In the data rows, the value 128 means zero.
Here are some numbered points:
[184 117 163 146 118 115 151 167] 0
[131 101  49  77 142 105  67  67] 1
[167  91  97 128  99 203 155 129] 2
[110 153 149 144 146 102 181 135] 3
[183 130 166 144 108 114 146 166] 4
[128 130 175 147 130  48 177 140] 5
[159 143 167 140 130  74 152 144] 6
[109 110 117 109 164 116  79  72] 7
[ 98 125 104  88 137 160  90 106] 8
[165 119  78 115 109 255 183 199] 9
[149 111 172 141 157  63 130 114] 10
[139 108 161 135 173  55 128  88] 11
[119 119  75  87 156 155  81 102] 12
[176 152  98  98 148 101 147 165] 13
[ 88 113  70  65 128 181  46  98] 14
[141 101 149 136 139  35 182 176] 15
[ 69 124 123 140  91 241  88  76] 16
[143 128 161 129 110  60 164 160] 17
[142  92 163 148 163  94 134 113] 18
[114 198 113  99  84 216 136 210] 19
[135  87 192 143 196  77 134  78] 20
[109 117  81  87 116 183  78 112] 21
[115 158 164 155 154  83 182 122] 22
[126  99 121 147  90 152 158 195] 23
[ 90 100 158 154 133 153  91  50] 24
[144  88 185 153 187  66 127  80] 25
[121 122 177 145 131  29 185 145] 26
[127 102  56  68 141 110  56  72] 27
[185  98  69 112 131 136  82  73] 28
[101  99 118 142 125 122  74  68] 29
[ 99 117  91 156 133 100  63  68] 30
Which point above is nearest to each new point? Its number follows each.
[126 168 100 111  96 225 146 194] 19
[113 107  77 157 138  91  67  76] 30
[112 166  91 151  63 235 148 189] 19
[129 121  55  64 170 171  97 106] 12
[146 155 167 142 124  85 158 151] 6
[133 157  98 116 128 117 157 186] 13
[121 135 122 134 128 162 139 161] 23
[107 122 157 146 121 120 163 130] 3
[124 117  69  78 157 159  80  97] 12
[ 96 110 115 129 115 120  64  83] 29
[100 115 106  85 130 154  91 114] 8
[118 116  97  95 137 103  84  86] 7
[118 172  87 111 129 164 142 193] 19
[115 147 148 155 105 152 153 177] 23
[112 161 126 130 143 120 169 152] 3
[118 120  68  93 166 162  98  93] 12
[155 146  93 130  90 218 161 199] 9
[ 65 125 126 144  92 228  95  73] 16
[115 153 169 151 156  79 178 126] 22
[117 177  82 134  54 249 138 208] 19
[125 107 153 142 163  56 109  86] 11
[109 100 111 130 115 130  71  81] 29
[ 98 117 186 123 147 163 107  74] 24
[132 172  97 125  69 225 141 198] 19
[131 140 106 132 118 162 152 194] 23
[134 135 122 141 114 171 150 189] 23
[102 110  95 155 138 109  66  72] 30
[208  87  88 125 125 133  88  61] 28
